Small tables with named rows and columns. After each table, cells are looked up by row and column.

Table midum
cols = gibezo, zisuva, fev, nir, pedupe
burenu: [112, 180, 65, 137, 165]
rebod: [116, 113, 131, 126, 121]
fiv: [92, 103, 142, 150, 133]
rilu: [113, 101, 120, 122, 52]
gol: [118, 122, 113, 122, 118]
fafiven: [124, 118, 125, 118, 117]
fus: [114, 15, 243, 121, 151]
gidad: [82, 157, 83, 165, 160]

gibezo of fafiven: 124
pedupe of burenu: 165
zisuva of rebod: 113
gibezo of fiv: 92
pedupe of fus: 151
zisuva of fafiven: 118
nir of fiv: 150
pedupe of fafiven: 117
nir of gol: 122
zisuva of burenu: 180
zisuva of gol: 122
gibezo of rilu: 113
nir of rebod: 126
gibezo of rebod: 116
Which row has the largest pedupe? burenu

Table zume
|  | taso | lenavav | dogu | sas |
|---|---|---|---|---|
| gepab | 0.3 | 0.3 | 0.4 | 0.0 |
| mamo | 0.2 | 0.6 | 0.6 | 0.7 |
| pati | 0.5 | 0.5 | 0.2 | 0.4 |
| miv | 0.4 | 0.6 | 0.6 | 0.8 |
| feg | 0.7 | 0.4 | 0.2 | 0.1 |
| bebega | 0.2 | 0.3 | 0.5 | 0.1 |
| gop | 0.5 | 0.7 | 0.6 | 0.6 |

lenavav of miv: 0.6
taso of gop: 0.5
dogu of feg: 0.2
sas of miv: 0.8
dogu of miv: 0.6
sas of mamo: 0.7
lenavav of mamo: 0.6
taso of feg: 0.7
lenavav of feg: 0.4
dogu of gepab: 0.4
taso of gepab: 0.3
taso of mamo: 0.2
Which row has the largest taso? feg

Table difibu
fields: zepap, nelomub
debefa: [50, 9]
vave: [89, 62]
zutod: [28, 60]
dagem: [97, 240]
batu: [19, 100]
gamonov: [60, 123]
fime: [116, 192]
zuf: [115, 62]
kaguve: [55, 209]
gavanod: [177, 94]

dagem, nelomub -> 240
batu, zepap -> 19
vave, nelomub -> 62
debefa, zepap -> 50
kaguve, zepap -> 55
kaguve, nelomub -> 209
vave, zepap -> 89
zutod, nelomub -> 60
gavanod, nelomub -> 94
debefa, nelomub -> 9

tuse.csv
,gameb,sufibo,gan
pafikef,365,1515,-5382
guku,1232,5679,6531
zunalez,1183,3729,7474
peb,3535,-15,-3537
sul,5642,-1158,128

What is the sufibo of pafikef in tuse?
1515
What is the sufibo of sul in tuse?
-1158
What is the sufibo of guku in tuse?
5679
What is the gameb of guku in tuse?
1232
What is the sufibo of zunalez in tuse?
3729
What is the gameb of sul in tuse?
5642
What is the sufibo of peb in tuse?
-15
What is the gameb of zunalez in tuse?
1183

ves:
,lur,nos,fituk,kivag,lezesi
gemadip,8033,2103,2885,3174,8499
tebifu,3711,3748,4417,3775,3110
kod,4715,3597,4738,4002,4332
tibizu,2233,6175,2330,8414,1270
fira,4880,3506,4004,4185,4998
res,4253,4549,2087,2654,3234
zipozu,4326,2846,4340,3340,3678
lofet,2427,15,2778,3552,8267
rubutu,5870,3532,4629,3398,5989
larin,3924,5344,3889,3647,3960
lezi,5443,339,4491,1715,7129
nizifa,3867,3898,6348,1251,1156
gen,2049,2956,5525,3089,3669
rinupuv,3339,4419,1858,4743,3808

What is the lezesi of larin in ves? 3960
What is the fituk of rubutu in ves? 4629
What is the fituk of gemadip in ves? 2885
What is the lur of lezi in ves? 5443
What is the lezesi of rinupuv in ves? 3808
What is the lur of kod in ves? 4715
What is the kivag of lezi in ves? 1715
What is the lezesi of rubutu in ves? 5989
What is the kivag of fira in ves? 4185
What is the lur of nizifa in ves? 3867
What is the fituk of kod in ves? 4738
What is the nos of zipozu in ves? 2846
What is the lezesi of zipozu in ves? 3678
What is the nos of res in ves? 4549
What is the nos of gen in ves? 2956
What is the lur of tebifu in ves? 3711
What is the nos of larin in ves? 5344
Which row has the largest lur? gemadip

riz
         fizila  rudigi    dila     saz    tebe    palu    noka    pame
let      -11.38    1.99   -4.99  -24.80    4.28  -29.40  -14.67  -24.37
kopadok  -48.19  -66.34  -68.22   66.49   21.26   41.45   38.81   65.84
metar     -6.31  -34.28  -20.43   34.43   16.47   27.65  -15.11    7.04
gokegu   -29.76   -0.56  -27.71   -1.40   -5.44   -7.68  -26.64   -5.48
denav    -47.83  -73.78  -50.68   41.39   12.57    5.54    8.54   23.51
faz        2.28   39.43  -36.73   55.78  -40.04  -58.52  -75.34   48.83
guvepa    -7.27   -8.48    6.49    5.39    9.36  -36.00  -27.92  -41.83
lov        4.64    2.90  -17.27   -3.55  -11.37  -21.39  -37.99   18.23
naf        6.54   13.44  -13.26    2.09  -12.57  -10.46  -29.65   32.27
gugo       9.46   11.42  -17.22   -7.64  -44.84  -46.74  -38.05    3.91
miva      17.12  -41.67   16.80   -3.47   14.20   12.85  -22.13   -7.72
vufu       8.22  -16.80   37.64  -51.37    1.46  -31.82  -25.24  -62.63
fas       -4.90  -45.92   22.24  -21.70  -18.44  -30.23    8.29  -31.10

faz, fizila: 2.28
kopadok, pame: 65.84
miva, noka: -22.13
miva, fizila: 17.12
lov, saz: -3.55
let, fizila: -11.38
denav, rudigi: -73.78
guvepa, rudigi: -8.48
guvepa, saz: 5.39
vufu, dila: 37.64
faz, noka: -75.34

